A state moves one step at a time under one of 6 hidden systems, and each row is a state written as 26 numbers. Each run below is a few steps of one system.
zelut, path 1 (10 x 26):
[[-28  27  18 -38 -37   7 -11  14  -7 -17   1   5  18   7  24   4 -14 -20
  -15   6   7   9   5  13  -8  20]
 [ 41 -21   6  16  -6  -5  -2   4   8  10  25  18  13  21 -34  -3  -1  -6
  -17  18 -26  23 -15   5  11 -21]
 [ 11 -24  36  16   4   2  22 -11   9   1 -13  -9 -26  -3  48 -14   5  18
   21 -21  -4  -1  -2 -10   6  12]
 [ -5  10 -21 -18  30 -20 -27  17   3   3   1 -28   8  -7 -19  33  16  17
   13 -13   7  20  16  13   2  25]
 [-13   3 -29  27   9  10  14 -21 -12   7 -10  13  -5 -13 -28 -18   3   2
   -2   5   7 -44   2 -22  -1 -31]
 [-35  30  19 -28 -29  10   2   9  -3 -23 -11   6   5   2  31   4 -12 -19
  -12  18  16   3   4   7 -23  10]
 [ 36 -11  -9   3  -5  -9  -9   7   4   9  27  17  11  21 -29   5 -14 -20
  -18  19 -16  32 -21  18   5 -16]
 [ 20 -30  26  17  -6  12  21 -22   3   0  -8  -1 -18   1  38 -27  -1  11
   16 -31 -11  -2  -9 -17  18   6]
 [ -7   3   3 -24  20 -18 -27  22   6   0   2 -34  16  -6  -6  25  16  22
   15 -16  -3  14  28  15   9  31]
 [ -5  -1 -24  31  19  -2  10 -11  -8  19  -5  13  -4 -11 -39  -6  18  17
   -6  15   2 -40   5 -20  -7 -27]]
ged, path 2:
[[ 16 -10  36  23 -43   8  29  -8   0  -1 -28   2  15  24  -2  -2  10   5
   -4   4 -16  14 -11 -20   1  16]
 [ 13  -9   2  21  24 -20   5   9  -2  30  35   3  18  -3  14  22 -25  14
   -3  24  -4  -5  -1  39  -1 -13]
 [ -7   0  -8 -15   8  15  -6 -13 -18   3  39  23 -17   4 -10 -26  20  13
  -15 -36  12 -19   1 -31   3  -7]
 [-14  16 -13 -11  12   0  -1  -9   2 -21 -29 -21 -11  -6  18  29   5   2
   16 -10  32  31 -13   6 -18  36]
 [-11  12 -12 -12   1   2 -20  27  22 -19 -15  -6  -3 -18 -23 -19  -3 -27
    3  35 -22 -15  25   6  -5 -32]
 [ 24 -23  25  20 -41   5  22 -18  -1   2 -24  11   3  22  -4 -14   5  -8
  -11   1 -19   9 -22 -28  14   3]
 [ 14 -16  -1  14  25 -27   2   0  -7  33  21 -11  23  -5  16  28 -27  14
    8   2  -5  -3   1  40  18   2]
 [-17  11  -2 -19   3  17  -8   2 -18   3  40  12   3   5 -13 -21  19  18
   -7 -37   4 -22  21 -25   1  -3]
 [-11  22   3   3   3  12  13  -5   1 -23 -24 -11  -9   2  16  26  14  12
    9   5  31  34 -12   1 -36  30]
 [ -7   4 -17  -3  11  -5 -19  21  22 -11  -8   8 -16 -21 -13 -14  -3 -26
   -4  49 -14 -13  10  13 -12 -37]]
zelut, path 3 (10 x 26):
[[-10   4 -19 -33   4   4 -43  11  -6   9  26   5   4  -4  -6  -4  26  14
   -6 -37  -2  -2   7  -1  11  29]
 [-11  -3   6  -3  -3   2  -4   5   8 -15 -10   6 -11  -4 -41 -29  28  -5
  -10  19 -20 -25  22 -36   0 -30]
 [-15  12  27   0 -17 -34  16  22   3   7 -31  -5 -18   5  23  18  -8 -17
   -7  37   3  -6  -1  -5 -22   0]
 [ 27   0 -23  23   2  -4  19 -15  -8   0  -8  -8  13  17 -20  31 -19 -10
    5   3  18  40 -30  16  -3   5]
 [  7 -12  -6  11   8  32  13 -26  -6  -4  13  -8  17 -12  28 -20 -29   4
   23 -35   1 -13   3  16  27  -6]
 [-21   7   9 -31  -6   7 -35  17  -5  10  35   9  23  -1   3  -3  22  26
  -15 -18  -8 -12  23   6   6  28]
 [  3  -7  10   8   8   1  -4   7  16  -9   0  18 -22  -2 -36 -19  37   8
  -20  34 -15  -3   7 -25 -17 -26]
 [ -5   3  11   2   0 -28  11  10  10  -2 -35  -9 -45  -7  36   7 -10 -22
    9  20  10   2 -11  -3 -19   1]
 [ 17  10 -37   2  -5 -14   0  -8 -13   5 -14 -16  16  15 -22  28 -21 -21
   11 -19  15  29 -22   9   9  14]
 [  0  -7   0  14 -10  30  18 -25 -14  -4   7  -5  35  -3  -3 -21 -26   5
   15 -27 -10 -26  13   1  31 -15]]
vubu, path 4 (10 x 26):
[[  5 -31  14 -18   1 -28 -29   5   8  19  14  17 -32  -6  18 -21  16  -2
  -21  -5 -26 -15  -6 -11  22   1]
 [ 31   0   3  14  -1 -29  22  27  -1  22  -5 -15 -24  31 -17   8   8  -5
   19 -22   2  17  -2 -33  -9  -1]
 [-23  21  -7   9  25 -10  24  10  -1  -7 -20 -32   4 -14   1  16 -22  -2
   29  11  13 -23  31   7 -11 -20]
 [-27  26   8  -3 -35  35  11  -6 -14 -16   1  19  36   6 -13 -11  -3  -2
  -18  17   2 -17   9  -4 -12  -5]
 [ 16 -10  -7  -1   2  17 -17 -23   8 -15  15  14  20  -2   5  14  -7   2
  -18  16   1  41 -30  39   2  15]
 [ 10 -31   5 -12   9  -6 -33   4  20  10   8  11 -33 -20  33 -28  17   2
   -2 -12 -22  -9  -4   2  16   6]
 [ 22  -5  -1   6  -1 -17  14  12  -7  17  -5 -16 -18  27 -20  -1  20   8
   19 -44   2   8   4 -44   6   9]
 [-22  12  -8   6  30 -33  23  -5 -16   0 -16 -30   4  -8 -14  30 -20   0
   14  11  21 -19  19  -1   0 -16]
 [-30  26  16  -7 -36  11   8  11 -13  -3   2  24  27   9  -5  -5 -10 -12
  -25  35  -2 -23  13   1 -18 -13]
 [ 27   2  -3  11  -9  30  -7   0  16 -16  12  13  18   9   5   5 -12  -6
   -5  19  -1  47 -22  37 -12   4]]
sep, path 5, 10 rows:
[[-32   7  31 -31   3 -12   4   6  -3 -15  -2 -21 -14  -6  45   2  -5   1
   10 -20  11  -7  22  -6   1  19]
 [  0  14  25 -13  -5  -9  15  14 -19   5  38   7   7  39 -23  16  17  19
  -17 -14  14  19   8 -24 -18   9]
 [-15   2 -20  20  16  -5  -3 -11  -7  11  -2  23   0 -11 -36  12  20  13
  -26  44   5 -22  -8  -3 -18 -17]
 [ 20  -7 -30   6 -15 -10 -32  12  13  24 -21   1  21 -12  -3   9  -9 -16
    3  12 -26   1 -16  31  19  17]
 [ 26 -19  -8   1   1  24   5 -22   9 -19   1 -11  -6  -4   9 -32 -24 -21
   24 -35 -10   9  -5   0  30 -17]
 [-36  15  32 -19  -7  15  16   3   2 -28 -14 -18  -7  -8  35 -11  -1   3
   14  -7   7 -15  30 -10  -9   6]
 [  6  19  28   0  -7  -9  18  28  -7   8  24   4  -1  37  -2  23  17  20
   -7   1  14  28   4 -11 -34  16]
 [  0  -7 -21  20  32 -21   2 -17  -9  18   9  21 -21  -6 -23  18  15  12
  -24  28  16  -8 -18  -4 -15 -17]
 [ -1 -11 -29 -14  -6 -22 -41   0  -1  23 -14  -1  21 -19  -5  10  -7 -10
   -8   3 -21 -14  -9  24  32  18]
 [ 23 -12  -6  -5 -16  33  -2 -13   5 -15  11  -3  17   6 -16 -36 -17 -18
   15 -33 -21   6   5  -4  33 -16]]
Tasel, path 6:
[[ -5   0  -4 -12 -13   8  15 -47 -22 -30 -12   1   7  16 -21   4 -15 -21
  -16 -10  18  24 -26 -13  12   2]
 [  8  -9 -17  16   5  17 -10 -11  22 -10 -14  18 -13 -28  22 -14 -19 -19
   -2  39  -5  -1 -20  34  -4 -20]
 [ 25  -7  26  -2 -16  21  -4  30  28  -8   0 -14   8   7  22 -22   3   3
   27 -18 -30  20  21   6   7   8]
 [ -9 -15  23   6  29  -5  -3  -8  -5  11  28  -2  24  -6  -5  18  24  52
   -8   1  -5 -10  19  10  10  14]
 [-17  26 -16  -5  -1 -35   1  36 -13  30   1   4 -18   9 -14   8   9  -4
   -5   3  14 -29  14 -23 -23  -7]
 [  1   6  -6 -10 -15  -5  23 -31 -25 -14 -12  -5  -3  28 -24  11 -10 -19
   -8 -25  23  24 -24 -30   7   9]
 [  0 -12 -28  16  11  13  -8 -35   7 -13 -20  13  -8 -30  12  -8 -21 -21
   -7  27   4  -6 -28  26   7 -18]
 [ 18   1   9  -9 -22  24 -14  33  30 -13  -7 -11   6  -4  23 -30  -9 -17
   26  -7 -28  12  16  15   6   0]
 [ -1 -15  39  -1  18  11  -2  -7   5  -5  32  -4  31   2  -4  10  21  46
   -8   5 -13   8  22  14  10  12]
 [-13  16  -1   7  10 -33   1  34  -7  36   6  10 -17   2  -1  14  20  16
   -9  18   6 -29  13 -13 -30  -4]]
zifum, path 7 (10 x 26):
[[-15  22  -1 -21 -16  -2  -5  11  -6 -14  16   7  29   5 -16   3 -32 -33
  -18  31  -4  -3  11  21  -1 -25]
 [ -3  -9  19 -24  10   2 -12 -22 -10  -9  37   5  19   7  20  20 -11  13
  -20  -8  11  30 -11  31  11  22]
 [  5 -20   0 -12 -14  -4 -36   3   4  25   1  13  -7  -7  16 -14  31  15
   -8 -30 -22 -11  -8 -10  21  35]
 [ 12  -5   8  33  -6  20  25  -6   2   6 -12  11 -15  11 -20 -19  37  25
    5  -8  -4  -9   1 -42 -15  -4]
 [ 11   6 -15  27  26  -8  22  14  19  -8 -32 -29 -24 -10   0   6  -8  -9
   37  14   9   4   7   2 -19 -20]
 [ -9  24 -13 -14 -14 -11   3  19  -8  -5   1  -3  19   6 -15   0 -42 -41
   -2  21   0  -8  10  13   1 -32]
 [-17   2  14 -26   9   3  -1 -30 -22 -18  33   0  30   5   7  23 -24   2
  -19  -6  18  19  -5  25  13   9]
 [-10 -18   4 -22  -8  -7 -43  -1   4  14   1  12   0 -16  23  -2  26  19
  -16 -15 -16  -8  -5   7  21  40]
 [ 16  -9  13  24 -14  19   5   7   8  11   1  23  -9  13 -17 -20  47  27
   -8  -4 -14  -5  -1 -33 -15   5]
 [ 28  -5  -8  37  25   1  27   9  20  -1 -23 -20 -31  -4   4  -1  -1   2
   37   1   5  11  -1  -7 -15 -15]]
Tasel, path 8, 10 rows:
[[ -7  19  13  22 -23  48  35 -10  -1 -26 -17  -4  30   8  -7 -13  -5   7
   16   4   4  -2  12  -6 -15  -7]
 [ -8   8  14   7  14  18  16  -6  -5   3  40  20  -6  -4  50  -2 -15  19
   -2  -2  23  -7  -1  21 -22  -4]
 [ 11 -18  18 -20  10 -27  -6  14   3  13  28   5 -47   8  24 -22   6  -6
   -2 -27  -7  -4   2 -24   8 -10]
 [ -4 -24   2 -26  -3 -37 -30 -16  -6   6 -15  -6   0  -2 -15  17  22   3
  -22  -9 -13   7 -12  -9  33  32]
 [  6  11 -41   4   4 -13 -18  15   8   1 -25 -10  18  -7 -48  20   0 -16
    2  32  -8   7  -2  13  -1  -7]
 [  3  19   4  27 -25  40  34   0   4 -21 -31  -7  27  11 -20  -7  -6  -3
   20   8   1   4   6  -8 -16  -7]
 [ -8   9  11  19  11  34  24 -15  -3  -4  25  13  10  -8  45  -2 -17  22
    7  -4  24  -7  -4  23 -18   0]
 [  4  -9  15 -17  13 -10  -2  17   4  12  38  10 -40   2  33 -28  -2  -6
    3 -26  -2 -15  10 -12   2 -16]
 [ -4 -24  18 -37  -6 -35 -28 -10  -8   5   2  -2  -9   6  -4   8  22   4
  -25 -14 -15   8  -5 -16  28  29]
 [  5   1 -32   0  11 -31 -25   9   6   8 -21  -5   6  -6 -42  28   8 -11
  -10  34  -7  12  -9  11   1  -1]]
sep, path 9 (10 x 26):
[[ 17 -18 -15  -2  38  14 -13 -17   5  -6  25  -6 -16  -4  -4  -4  23  29
   13 -42   8  20  -2  -5   9  16]
 [-26  12 -10 -20  20 -15 -15  26   3   5   6 -15  -8 -16 -15 -10   8   1
   11  -5  -6 -37  42 -12   0 -18]
 [ 10  20  -6   7 -32 -15  20  23 -13  13 -23 -16  26  31 -40  13  -8 -17
   10  -5  -4   5   7 -19  -2   1]
 [  4  -6   3  21   7   3  26 -33  -4 -22  -8   6   5  -2  -4   8 -33 -20
  -11  41   9  11 -21  20  -4 -31]
 [ -5 -16  21  -7 -25  -3 -16  -8   5  10  -8  20  -7 -11  56  -6  -4  -4
  -18   6  -9  -4 -23  19   7  27]
 [ 16 -13   4  -6  13  29 -13 -15   3 -11  30   3  -1   4   3 -11  25  30
    4 -44   4  26  -4  -6   8  22]
 [-23  15  -8  -8  28   4 -12  27   9  -2  10  -4 -14 -19 -14 -14  24  17
   12   3   1 -31  39 -12 -16 -20]
 [ 11  20 -16  11 -18 -28  10  36  -5  25 -30 -19  12  20 -31  21   1 -13
   16  -1  -4   2   9 -14  -7   7]
 [ 11 -11  -6  13  14 -13  26 -31 -10 -13  -2  -4   4   6 -16  12 -41 -27
   -6  22   9  14 -18  13  13 -34]
 [-18 -13  25 -15 -30  -3  -9 -19  -6  -2 -10  16   3 -12  45  -7 -16 -13
  -24  10  -9 -17 -15  13  16  13]]
zifum, path 10:
[[  2 -16   6  18  21  15   6 -13  16  -5 -14 -20   1 -29  50  -3 -15  18
   32  -8  -3  -6   7  28  10   8]
 [-15  27  -7  -5 -22  -9  -5  43  -8  34  17  22  -5   9   3  -9   6  -8
  -10   3   1 -36  15 -12 -24  -6]
 [ 10 -12  -1   2  44   5  11 -31  -5 -20  37   4 -14   3 -25   2  -1  12
   -9   0  18  19  -5  -3   0 -29]
 [  0 -13  -6 -11 -12 -37 -18  -4   7   6 -39  -1 -28 -14  23  10  -7 -27
   -9  15  -7   3 -27   6  11  16]
 [  0  19   4  -6 -32  12   3   9 -11  -7  -4  -3  38  31 -50   4  18   2
   -7  -7  -8  14  12 -23   0  10]
 [  7 -19  15  20  20  28  10 -23  18 -21 -13 -23  11 -22  32  -5 -11  20
   28  -3  -6   7   6  28  14   5]
 [ -9  23  -3   2 -25 -12  -6  49  -1  38   6  15  -2   3  26  -4   1  -5
    1   4  -4 -32  12   1 -21   5]
 [  9  -3  -6   0  37  10  12 -15 -11  -9  50   8  -5  10 -32  -4   0  12
   -7 -13  16   7   5  -9  -3 -32]
 [ -3 -21  -6  -3   6 -31 -10 -21   3   3 -31   0 -36 -19  29   7 -10 -21
   -9  14   4   1 -30   7  10   7]
 [ -5  22  -3 -17 -35  -5  -7  18 -10  -3 -13  -1  23  27 -50   9  22  -9
  -15  -1  -5  12   7 -25  -5  15]]
vubu, path 11, 10 rows:
[[ -1  -6 -19  16  14  25 -13 -21  -8  15  16  25   2  -9  -5  -1  36  40
  -11 -20  12  -8 -16  -5  -8  24]
 [ -2 -10  -7 -34  32 -34 -30   2  -7  -2  33  -4 -12   4 -33  11  15   2
  -18 -10   1  12   9  -6  14  -4]
 [  1  -1  -4 -11  -7 -34   7   7  -1  -5 -19   0 -40   8 -14 -13  -9 -42
   -9  15  -1  -3  -6 -29  -3 -32]
 [ -6  26  12  -2 -27  -4  20  28   4  -9 -34 -24   3  12  24  15 -20 -19
   24   2   8  16   6   2 -17  17]
 [  0  -4  17  23  -9  34  19 -14   4  -9  -7 -11  44 -10  17  -8 -25  13
   21   3 -15 -14  17  28  17  -4]
 [  0  -8  -9  23  -3  30  -7 -28  -9  16  15  34  21  -6   4   0  25  38
  -19  -1   7 -10 -21   7  -5  22]
 [ 10 -15  -7 -23  32 -22 -39   9   3  10  44   8 -11   0 -19   9  23  14
  -19  -7  -3  19   2   7   6   5]
 [  8  -7 -13 -10   8 -27  -2  10   6  -4  -7   1 -51   3 -19 -22   5 -32
    0  -1  -4  -5  -1 -36   1 -32]
 [-15  28   1 -10 -20 -13  21  18  -5 -13 -39 -30  -8  12   7  16 -13 -23
   24  -9  19  12  10 -16 -16  11]
 [-14   2  23   9 -14  16  22 -14  -3 -16 -16 -19  46  -6  11   1 -35  -1
   14  14 -10 -12  19  24  18  -5]]
ged, path 12:
[[-14 -16  20  31  16  14  14 -34  -4   1  -5   4  24 -22  14   9   6  39
   -6  26  -3 -22   4  21   6   0]
 [ -6   7  -5 -27 -15  15 -34   9  -3   7  40  37   4   0  18 -10   2  -3
  -30  -2   3   5 -15  18  -8  13]
 [ 21 -11   7  -9  28   7   5   0  20 -27   7 -18 -41   1  17 -12   4   0
   26 -27  11  36  -1  -8  -4  -3]
 [-13   4  -5  -7  -3 -43 -17  31  11  19 -37 -16 -20 -11  -4  10  22  -6
    5  16 -14 -21  16 -14  -1  11]
 [ 16  17 -10   7 -30  -2  24  10 -15   4  -4   0  23  33 -38   0 -24 -31
    2  -5   0   7  -1 -15   4 -21]
 [ -2 -21  13  38  18  11  30 -43  -9   1  -8  -7  26 -14   0   8  -7  32
    5  11  -1 -20   1  11  16  -7]
 [-21   6  -6 -22 -15  15 -34  -2 -10  11  32  32  20  -9  19   0   5  10
  -32   0   1 -13  -8  24   0  21]
 [ 15   1   7 -14  16  28  -1   2  18 -36  22  -9 -26   6  17 -15   0  -2
   18 -25  14  41   1   2 -14  -2]
 [ -8  -8   9  -1  11 -34 -15  23  21   8 -37 -13 -37 -18   8   3  28   2
    6  21 -14  -9  13 -14  -9   6]
 [ 16  16 -20  -1 -30 -22   9  21 -13  18  -8   4   5  30 -31   3 -19 -39
   -6  -2  -5   4  -8 -18   2 -15]]

Which system made each run below?
path 13 (2 x 26):
[[-15  15 -47  -7  18 -14 -35  19   7  12  -4   1   2 -26 -17   8   0 -13
   -3  24   0 -19   6  18  -5 -10]
 [ -1   5   0  -8 -17  27  -3 -23  -1 -27  19  35   6  10 -14 -11  -5 -15
  -35  24   7  24 -25   7 -11 -12]]

zifum
path 14:
[[-14   7   8  10  35 -15  35 -20 -14 -13   6  -4 -23   6 -13  20   0  10
   -6  15  33   3   1 -16 -23 -22]
 [-15   0   3 -13  -8 -45 -23  10 -14  32   3  13  11  -2   6  30   0   0
  -31  26  -5 -13  -9  18   4  17]]

sep
path 15:
[[-14 -19  -4  -7  12 -33  -9 -23  -5   5 -39 -18 -22 -20  22  18   8   4
    2 -10   7  -6 -16  -7  17  31]
 [  0  -5  33  -4 -23 -36   8  25 -13  33   8  -5  22  21  -9   5  -1   3
   -6  -2 -25 -23  22 -15  18   1]]

vubu
path 16:
[[ -3 -13  20 -14 -11  -3 -18 -15  -9   2  36  29  27  12 -19   7  13  14
  -45  22 -13   7  -9   8  10   6]
 [  8 -11 -18  27  -9  35 -19  -6  12  14  -4  29  13 -19 -15 -25  30  22
   -8  10 -22 -25  -4   1   2   0]]

sep
path 17 (2 x 26):
[[ 25 -14  23   8  13  16   4   5  25 -19   5 -31  22   1  -2   1  -1  16
   28  -6 -21  34  19  19  16   6]
 [-19  -4  18  21  14  -3   7   9  -4  25   6  -3  22 -15   3   4  12  40
    1  16 -11 -45  32   6   2  -5]]

Tasel
path 18:
[[-11 -20  12  -3  17 -11  -5 -14  16 -12 -36 -28 -13 -30  39   4  -7   5
   22   0  -8  -5   8  17  21  16]
 [ -9  20  13   1 -35  -4  -2  39  -6  24   7  17  23  18 -19  -7  12   3
  -16  18 -19 -26  20 -12 -13  -2]]

zifum
path 19 (2 x 26):
[[ -1  -2   9  33 -11 -13  28 -19 -13  15 -23  19  -3   9   6  26   7  10
  -21  35  15  -1 -31  -2 -22   9]
 [  8  19 -44 -11  13   6 -31  24  14  -9  -7 -20   9  -4 -35  14   8  -8
   21 -10   3  26   7  12  -6  12]]

zifum
path 20, 2 rows:
[[-20 -11  12 -16  -9  -8 -10 -29  -5  -9  -6  16  -2 -16  36   4 -25 -18
  -31  28   1  -3 -24  25  10   1]
 [ 12 -15  17 -16 -23  23 -24  -9   6  -3  18  18   5   9  16 -18  24  14
  -15 -26 -15  20 -14  -2  13  34]]

sep
path 21 (2 x 26):
[[-11   7 -17   2 -10  30   3 -17 -12   0   1  20 -19  -1   1 -23  31  18
   -4 -36  19 -18  -9 -35 -11  12]
 [ -7  -4   8 -30  25 -30  -5 -16 -15 -16  16 -25   8  12 -25  34   1   7
  -10 -10  13  31   5   1  17  12]]

vubu
path 22:
[[-21  -5   7   8   8  -7  14 -24 -22  17  -6   4 -13  -5  27   6  18  31
    0 -31  21 -26  -5 -23  -1  28]
 [-15   3 -16   5  20  -8 -16  17  13   1 -22  -3 -20 -18 -34  -8  37  13
    1  22  -9 -23  20 -21 -13 -13]]

zifum
path 23, 2 rows:
[[ 21 -13   1  50   5  26  31 -24  -6  14  15  21  16   3  -6 -11  -8  19
   -1   7  -2 -14 -14   4   0 -24]
 [-16   9  19 -22   8  23 -12   7  10 -17  22  -2  -8 -11  53  -2   4  17
    9 -16  15  12   9  19 -17  26]]

zelut
path 24 (2 x 26):
[[ 25 -20  40 -12 -22   8  -2  17  18  -7  17   2  -2  18   6 -32   8  -2
    0 -13 -33  15  13 -13  15  -7]
 [ 21 -13 -18  40  21  -1  20 -18   6   6 -38 -15 -21  -6  -4  12  12  14
   26  -6  10   9 -20  -8  -5   8]]

vubu
